In the rows, zero is written as 128.
One turn or mirror swaps these rows in pairs. Which row does each one swap with?
foref: [124,107,120,135,146,87,152,117,78,110,112,156,122,155,134,148,121,137,139,163]
Vevoz: [93,131,119,129,141,155,132,119,112,144,73,138,113,102,98,160,105,131,115,99]
Fab: [134,127,113,156,112,178,119,156,125,147,117,92,122,128,126,97,124,109,97,118]
pes: [130,160,123,143,132,154,132,134,94,134,87,128,108,181,147,115,155,115,108,122]
Kolo: [96,128,114,138,141,152,126,123,112,133,83,147,112,103,87,168,110,126,117,97]
rol: [154,109,110,111,121,153,115,122,137,120,164,144,169,137,148,106,122,121,150,136]
Ter: [154,111,118,161,157,132,120,106,145,133,97,159,143,108,120,154,132,120,144,90]
davil: [138,114,115,159,156,137,120,105,147,123,91,159,131,110,124,158,139,121,157,91]
Mek: [129,83,153,165,100,146,139,123,146,134,106,143,104,118,140,101,127,116,106,133]
pobe: [130,119,158,114,100,165,132,101,102,129,147,121,145,156,159,142,99,115,140,113]
far: [92,160,112,90,120,144,113,150,86,153,129,99,131,133,117,140,105,118,129,144]
gizep: [102,161,111,91,114,145,114,150,85,147,143,99,139,140,131,131,112,120,130,145]
Kapi: [131,150,108,133,140,139,135,128,84,114,71,139,103,174,146,121,148,135,112,117]
sodez: [118,156,158,82,102,164,111,104,118,150,115,129,135,142,156,133,130,96,140,122]
lufur: [110,93,138,134,103,169,128,130,132,131,125,142,103,134,131,77,120,120,103,155]
maval: [173,117,109,129,133,145,108,123,151,124,148,135,169,134,148,114,137,108,156,121]
zur: [155,111,103,157,155,138,114,100,144,111,121,154,155,135,137,130,149,123,161,103]
foze: [147,103,154,158,99,110,130,127,152,144,111,107,113,116,155,122,151,100,124,142]
subak: [146,115,115,153,161,122,134,116,142,126,90,159,153,120,132,158,145,135,149,88]
vaga: [122,97,108,136,135,92,156,125,94,113,113,151,127,158,146,144,117,144,140,160]
Loza: [142,148,125,125,114,118,126,140,107,146,151,86,149,154,159,134,131,103,151,154]
dop: [129,116,118,166,157,138,137,101,135,128,93,152,126,110,119,177,134,124,146,89]
Degar: [127,151,100,157,136,171,121,140,96,117,87,122,105,175,138,116,148,114,116,110]
kebog: [120,90,117,139,149,90,146,121,97,115,104,152,126,153,129,144,124,150,151,164]
lazu: [128,121,120,128,115,126,100,148,156,156,128,117,133,83,114,114,152,113,119,155]
Lekuf: [133,143,112,139,127,139,126,133,79,114,88,148,105,193,149,125,138,120,114,128]
godav: [81,161,114,103,125,149,132,142,80,150,122,114,126,131,112,149,102,127,128,136]
bibil: [144,145,127,111,110,101,118,130,117,142,145,84,151,147,160,125,137,113,143,158]
zubiv: [166,116,129,146,155,127,118,108,154,129,118,156,147,116,139,147,151,126,151,96]
gumop: [117,109,126,103,106,159,116,119,125,115,141,149,130,150,148,78,122,120,119,165]
bano: [86,153,101,99,128,161,125,142,92,157,109,108,121,129,105,153,101,120,113,132]
gudo: [101,144,119,132,147,152,139,128,113,143,84,134,115,112,92,169,104,123,109,97]
deru: [129,106,141,141,114,164,136,117,120,140,163,100,152,136,136,134,84,120,152,110]
pusu: [89,136,124,136,148,148,125,123,104,145,75,134,114,124,90,165,105,145,128,108]
dad: [110,131,112,141,140,131,141,112,85,106,87,154,99,186,152,139,143,126,118,136]
rara: [116,94,108,140,142,85,138,133,132,133,135,139,129,95,118,122,122,136,131,169]
Faz: [117,137,129,104,114,153,107,148,153,165,105,123,126,87,119,115,155,96,122,142]
kimo: [129,84,156,155,98,153,137,123,145,132,106,138,108,111,135,101,128,110,98,139]
Sevuf: [143,149,107,143,114,179,112,150,122,139,107,106,119,157,129,97,145,104,98,120]
leb: [127,89,93,131,131,87,138,130,137,126,133,137,138,110,123,135,117,133,138,180]
kimon: [124,100,110,133,126,94,127,140,143,143,133,127,139,87,106,118,129,123,136,172]
guz: [123,159,124,97,114,134,108,143,95,153,146,92,147,146,145,130,129,107,142,159]
nedo: [131,111,134,161,113,166,133,141,133,148,143,84,145,111,121,129,105,109,133,103]
kare: [130,100,105,128,148,84,150,121,100,107,121,164,126,154,136,141,125,140,135,160]
mozun: [118,143,110,147,134,131,130,122,82,115,83,137,102,193,148,129,146,123,122,128]
gulad: [125,105,112,135,125,107,119,144,151,146,133,127,138,77,111,106,134,118,129,163]
Sesi: [91,132,127,137,141,138,128,123,109,138,82,148,111,107,92,171,113,133,111,100]
rero: [120,137,124,109,115,148,96,132,158,158,118,131,120,91,117,107,155,104,109,137]
gup: [126,123,154,115,108,165,133,104,97,130,141,129,143,160,163,138,92,117,144,106]
sukop: [122,99,103,138,143,92,145,119,86,103,114,153,127,164,139,146,116,135,134,162]

bibil is swapped with Faz
zur is swapped with Degar
sodez is swapped with foze
kimo is swapped with pobe
rol is swapped with Fab
maval is swapped with Sevuf

One turn or mirror swaps these rows in pairs. Which row does each one swap with?
gelof: [110,158,103,99,167,155,108,107,109,141,137,125,141,107,119,133,127,164,110,98,130,154,116,120,157,190]
Gif: [124,125,132,74,126,122,114,125,85,117,137,133,129,138,144,115,130,126,154,111,122,138,127,139,100,102]
kuvit: [161,104,129,101,155,125,117,126,119,103,114,165,135,96,120,86,98,142,151,128,154,150,130,105,136,159]
Tib: [108,114,132,144,171,175,63,148,124,103,125,129,107,164,101,115,116,152,87,131,124,131,132,113,115,157]
Sav: [137,114,155,141,134,152,121,123,117,162,110,174,97,108,138,94,102,112,127,115,181,155,123,137,161,107]
puz: [116,105,114,116,132,194,99,98,118,147,106,184,122,134,108,114,170,110,123,113,140,140,127,101,130,119]
gaf: [104,169,115,102,164,153,105,95,109,121,128,112,135,100,117,119,129,147,109,95,117,155,121,115,173,170]
Vot: [129,124,127,164,171,162,96,106,118,128,160,158,81,124,144,79,110,152,106,145,136,144,102,123,134,183]
nokub: [131,119,161,131,148,150,115,118,103,138,95,184,113,109,134,104,119,100,133,121,167,129,132,137,165,90]
Lega: [113,168,109,104,159,177,106,100,112,125,149,126,123,90,118,127,123,152,96,108,130,162,145,102,154,170]
vesol: [88,121,164,137,161,122,102,94,158,132,112,113,137,111,128,89,102,137,126,120,140,115,148,132,171,173]
Pigev: [110,138,147,172,132,159,97,154,162,129,164,138,99,108,123,123,152,89,124,125,141,111,138,125,144,138]
robu: [129,119,112,163,145,152,111,82,116,119,113,156,135,145,131,147,119,103,154,137,96,137,128,107,105,149]
sov: [113,110,117,156,102,153,108,130,79,153,118,159,135,133,117,135,76,150,129,128,127,135,103,155,133,114]
Nuve: [67,143,145,110,124,108,120,126,116,128,145,113,107,148,149,102,134,126,99,131,116,134,140,154,173,154]
fefak: [75,154,140,119,129,120,107,131,99,113,140,128,100,155,121,98,134,114,105,140,128,169,161,139,167,147]
lotek: [146,100,137,140,95,129,104,112,109,119,142,108,138,80,144,117,114,130,130,151,107,107,109,126,139,153]
zupot: [89,119,154,130,159,149,135,127,139,138,149,132,90,130,124,141,131,179,97,117,122,143,89,135,98,161]
Gukiz: [106,99,133,113,153,161,147,168,160,145,125,147,101,117,137,84,143,154,120,102,150,108,145,132,123,150]
pami: [130,137,126,71,136,116,118,121,84,119,137,145,125,126,138,117,134,133,161,112,130,152,128,128,110,104]
difis: [137,127,137,132,95,154,89,165,136,145,103,141,105,94,124,113,111,104,106,136,152,158,119,130,96,120]
Fek: [124,150,131,114,159,158,98,97,86,146,96,161,124,143,169,127,128,139,157,125,104,134,115,93,120,149]
vigop: [102,138,103,166,115,173,112,142,81,137,111,145,130,122,105,137,85,140,127,128,142,145,102,149,132,132]
Viti: [162,109,134,102,147,142,110,133,128,85,125,170,136,101,109,76,112,142,140,134,163,145,127,120,132,148]
sol: [116,129,138,126,171,147,87,80,83,156,102,157,115,144,161,112,128,145,152,116,93,125,134,113,115,153]
dize: [104,98,142,120,141,165,144,148,175,154,117,141,103,126,139,85,145,158,124,103,155,111,147,136,131,147]
Gud: [71,162,162,127,144,117,118,136,112,130,143,121,97,143,130,117,141,140,109,135,130,140,161,157,168,148]
nudu: [125,135,133,153,178,150,95,110,95,126,159,152,90,126,145,83,103,152,102,148,143,153,103,130,141,183]
Tudat: [100,110,141,134,120,156,113,91,132,139,107,130,84,138,122,131,163,140,90,83,125,165,142,132,141,176]
ruzal: [138,107,160,129,140,164,125,102,109,161,105,169,100,108,134,103,106,106,125,132,177,137,131,122,165,99]
Bom: [134,102,112,124,125,179,99,118,116,162,110,190,124,136,93,120,143,87,129,119,150,124,133,122,133,131]
Rada: [109,105,126,122,115,162,105,88,134,134,94,139,94,114,110,140,157,123,97,76,116,157,142,143,134,156]
vekab: [101,134,150,163,130,170,97,166,162,115,151,145,90,118,138,122,140,93,108,137,135,115,134,113,143,131]
Tisap: [151,117,134,117,110,128,112,118,110,102,151,109,154,80,138,104,124,124,128,149,99,114,110,128,141,142]
lefe: [102,119,92,149,109,169,111,126,83,150,116,152,135,137,108,120,90,156,119,141,127,143,93,158,138,134]
lisak: [139,106,113,138,163,160,112,101,128,156,141,120,159,148,140,120,95,160,151,134,116,99,144,124,116,134]
Nupu: [70,155,136,118,130,107,125,125,109,126,138,117,98,154,144,106,140,128,100,127,116,159,135,147,164,147]
bivo: [97,91,139,115,126,172,102,100,140,142,109,143,85,137,122,132,153,136,105,75,115,156,145,151,134,167]
Sobon: [130,107,145,132,146,160,121,120,91,152,93,176,100,115,131,98,108,107,124,134,167,151,135,142,160,95]
Fik: [110,139,156,157,146,161,97,149,176,128,146,150,77,125,111,120,162,111,106,127,144,112,130,128,133,144]
Pebep: [155,120,149,126,111,136,105,107,125,122,168,113,149,63,139,113,121,128,126,149,122,122,121,130,130,153]
pur: [142,142,138,168,161,157,91,101,123,118,164,139,100,121,157,80,110,144,103,145,131,137,91,117,145,171]
tizal: [140,110,110,143,163,174,96,102,132,168,139,130,154,148,136,117,83,148,140,131,122,103,140,113,122,128]
zuto: [135,134,135,134,86,143,89,171,139,131,115,123,117,95,120,133,122,107,100,135,145,151,129,127,103,134]
voki: [91,116,149,122,161,167,141,160,173,139,119,141,108,124,153,95,155,151,121,123,142,117,148,147,120,146]
Baliv: [127,105,91,158,105,169,116,133,74,154,121,161,132,126,107,133,102,151,120,146,143,148,113,134,133,133]
Dud: [120,113,146,68,130,129,118,117,92,109,119,139,131,133,138,126,136,134,160,125,138,145,139,138,98,110]
Tupu: [142,111,136,133,95,154,104,98,119,116,162,124,152,74,144,108,124,129,114,155,106,114,139,135,136,140]
tose: [122,145,125,136,165,145,94,87,85,147,101,150,122,147,156,119,129,151,152,111,89,120,107,115,117,133]
vadig: [141,109,90,135,163,179,108,99,119,156,144,120,154,143,133,103,97,145,139,116,119,109,133,100,129,140]
govot: [119,155,103,107,147,165,102,94,111,131,131,123,127,96,109,120,120,162,103,98,129,147,146,116,179,180]
basu: [111,95,158,133,152,163,137,108,140,120,144,125,111,132,117,149,143,165,88,125,118,133,86,147,102,149]
torek: [139,133,139,138,89,138,92,165,133,148,114,129,101,110,123,128,111,112,123,153,150,160,130,121,107,117]
fil: [135,94,141,123,92,134,95,106,115,102,142,108,139,76,124,117,122,135,131,139,108,118,106,138,148,142]
vupit: [106,116,153,134,165,160,132,117,141,125,159,120,94,122,128,153,115,164,109,123,117,137,82,144,98,139]
tosuv: [96,114,137,129,148,173,135,162,173,140,132,151,110,115,144,80,152,157,130,110,154,121,148,137,137,154]
vosot: [105,162,113,98,148,156,108,116,128,127,124,116,134,98,112,143,121,149,116,103,129,175,114,107,167,180]
Kunin: [125,119,141,144,167,119,86,170,108,139,150,130,115,144,149,96,110,144,105,158,95,139,139,108,137,149]
pup: [102,121,168,148,160,172,114,114,145,133,157,121,97,123,138,160,132,168,98,112,130,125,102,146,109,156]
susu: [101,123,137,141,162,161,52,142,119,100,138,124,118,151,109,100,122,136,78,142,124,134,117,115,119,160]
bepu: [84,110,139,117,161,152,149,163,163,138,117,148,114,120,135,89,166,141,118,120,149,114,146,126,135,153]
Nar: [121,126,151,77,122,137,116,108,107,106,136,136,130,142,140,120,144,118,160,124,119,132,155,133,92,120]
fug: [125,109,131,180,139,155,106,89,111,131,112,160,132,142,133,136,117,100,150,153,111,144,120,118,96,157]
Golaz: [153,110,138,141,110,118,102,109,105,112,158,111,136,82,134,118,114,139,128,153,112,104,113,144,147,135]
lub: [149,122,140,135,83,145,87,167,117,133,121,122,124,114,130,130,111,112,128,126,153,147,137,120,99,117]
Zitef: [116,111,133,146,168,121,97,169,99,138,153,123,120,148,147,95,118,132,91,145,91,132,107,114,136,152]
zas: [104,98,128,132,125,169,115,101,159,143,91,142,84,127,118,130,145,130,92,80,108,149,148,145,136,151]
figu: [105,93,146,153,164,128,82,162,107,130,160,115,117,137,143,88,132,141,103,146,90,134,131,115,151,138]
Gimiv: [116,153,113,109,166,158,92,109,117,133,129,119,134,106,118,132,124,168,105,90,127,170,117,107,162,177]
Sog: [93,114,143,130,172,159,140,161,165,141,111,133,104,122,146,88,151,149,136,114,157,126,163,130,132,147]
luvu: [133,114,141,75,127,132,127,121,72,129,135,159,133,130,129,121,142,129,159,130,133,139,143,144,106,122]
dem: [139,98,164,129,143,156,116,117,102,145,89,178,109,120,150,91,117,107,126,139,173,142,137,139,161,110]
Bubat: [62,141,146,126,132,111,121,137,111,112,130,120,101,146,140,110,133,126,113,139,131,164,152,155,171,150]
mel: [131,129,163,145,137,146,119,106,118,169,99,176,108,113,138,97,109,113,119,122,171,143,125,142,164,100]
Sose: [139,117,116,103,126,189,98,101,114,145,112,182,118,139,98,118,169,112,111,117,154,123,128,104,145,139]
tiz: [80,126,153,139,161,140,125,85,156,136,113,116,137,116,117,101,107,113,131,120,149,115,151,130,171,168]

bivo is swapped with torek
Viti is swapped with tiz
Golaz is swapped with gelof
Baliv is swapped with pup
zas is swapped with difis
puz is swapped with vekab
luvu is swapped with Gud
Bubat is swapped with Dud
Tib is swapped with fug
kuvit is swapped with vesol
lefe is swapped with vupit

